In the rows, zero is written as 100.
Named moves (each a turn or a mirror), then the moves between two rows, first move first; the first pair answered
N (before => after):
90	114	110	110	123	109	86	83	109	84	99	119	86 => 82	113	115	103	120	105	85	87	115	82	102	114	87
93	88	76	116	88	134	109	108	131	96	97	50	102 => 101	91	66	124	90	140	110	103	124	100	93	56	100
115	102	133	94	66	52	76	122	103	108	91	100	88 => 141	112	107	118	73	67	80	106	79	116	81	118	87
98	82	117	96	44	68	95	127	103	100	100	59	119 => 143	98	77	136	55	92	100	100	66	112	83	88	112
R (before => after):
70	100	89	95	90	102	95	101	158	88	65	107	127 => 88	114	84	106	104	75	84	90	136	90	64	147	110
80	96	107	65	98	61	86	100	107	65	115	101	121 => 73	88	97	69	96	83	89	100	121	59	104	88	132
100	108	112	92	117	73	84	98	97	96	110	114	91 => 85	98	122	82	104	87	95	108	112	97	116	83	99
J (before => after):
95	103	108	95	103	101	113	118	91	108	117	108	105 => 105	105	99	101	102	94	108	114	82	108	112	118	108
123	95	103	120	121	68	82	90	83	80	87	128	92 => 85	80	125	98	126	71	83	107	119	66	92	110	98
88	106	108	101	95	93	118	92	136	101	124	122	118 => 99	110	108	103	94	102	129	87	122	113	133	120	110
83	76	94	98	92	108	92	107	123	81	69	69	129 => 94	80	108	91	92	136	123	103	103	106	95	54	108
Then:
Between the rows of a pair lie two moves.
99	97	109	90	110	73	92	105	83	85	106	154	88 => 107	98	125	80	90	89	117	110	66	108	131	117	83 -> R J
72	94	109	80	89	110	93	125	105	98	102	91	78 => 108	108	82	105	87	99	81	111	71	103	90	117	76 -> J J
78	117	107	92	86	64	77	89	114	86	118	89	89 => 108	122	66	130	89	106	86	70	95	90	95	98	95 -> R N
101	86	92	91	69	120	79	121	115	117	87	93	137 => 86	83	98	86	87	118	77	123	131	108	86	105	133 -> R J
91	102	116	95	99	84	99	103	95	99	108	101	95 => 100	106	109	100	98	83	98	98	87	101	107	106	93 -> J J
119	127	97	96	70	104	105	94	98	105	100	88	100 => 109	123	96	92	70	89	92	99	108	94	90	91	108 -> J N
110	104	91	125	119	103	96	83	95	95	106	125	91 => 95	99	123	96	111	103	111	93	100	105	133	99	82 -> N J
97	81	124	75	86	116	90	139	106	111	100	34	85 => 142	99	79	119	81	85	56	120	65	107	67	82	95 -> J J
98	77	70	99	111	95	66	124	116	93	90	80	97 => 120	85	78	99	108	120	94	116	85	122	115	73	76 -> J J
114	90	97	74	102	113	121	101	95	138	99	68	110 => 131	98	85	86	96	89	103	94	75	139	92	86	108 -> J R
120	107	92	105	82	89	102	93	78	103	106	101	101 => 112	103	93	101	77	79	93	96	87	96	100	96	109 -> R J
85	78	104	96	118	141	119	119	128	91	99	76	105 => 91	81	119	86	106	131	125	124	113	104	119	67	99 -> J N
102	93	99	87	77	43	83	90	68	110	42	65	106 => 75	84	112	74	83	53	88	102	96	102	45	49	106 -> N J
97	98	92	102	108	112	103	89	105	99	95	107	87 => 96	99	107	90	104	103	105	93	102	105	105	101	80 -> R R
116	90	92	110	117	118	116	94	104	114	87	100	98 => 97	88	120	83	117	88	110	106	114	112	104	93	93 -> R N
109	110	130	74	113	94	105	105	87	118	125	106	87 => 102	95	89	106	113	146	106	101	112	101	85	95	117 -> R R
91	97	96	92	87	88	90	112	110	97	99	86	110 => 114	109	91	103	93	85	91	102	85	108	104	104	97 -> N R
97	111	83	110	134	134	115	127	102	100	87	110	87 => 103	115	96	103	127	133	126	126	89	111	101	101	78 -> N J
94	116	97	114	116	129	144	67	79	103	109	121	77 => 90	123	119	94	106	62	114	75	72	99	120	133	74 -> J R
106	122	90	82	99	140	96	89	95	93	115	111	98 => 84	116	101	66	92	113	77	102	115	80	111	104	109 -> J N
93	82	116	93	102	93	88	105	87	86	82	112	92 => 106	86	106	103	103	104	94	98	77	91	78	116	92 -> R N
77	89	101	102	107	109	103	97	119	83	96	89	103 => 82	93	96	106	115	100	93	92	116	82	91	107	98 -> R N
113	88	78	103	83	115	81	100	99	92	87	84	122 => 118	93	73	111	99	109	76	92	98	86	82	107	114 -> J R
106	111	96	79	96	75	101	103	80	97	107	133	84 => 111	109	98	75	79	91	115	107	70	110	116	111	87 -> R J
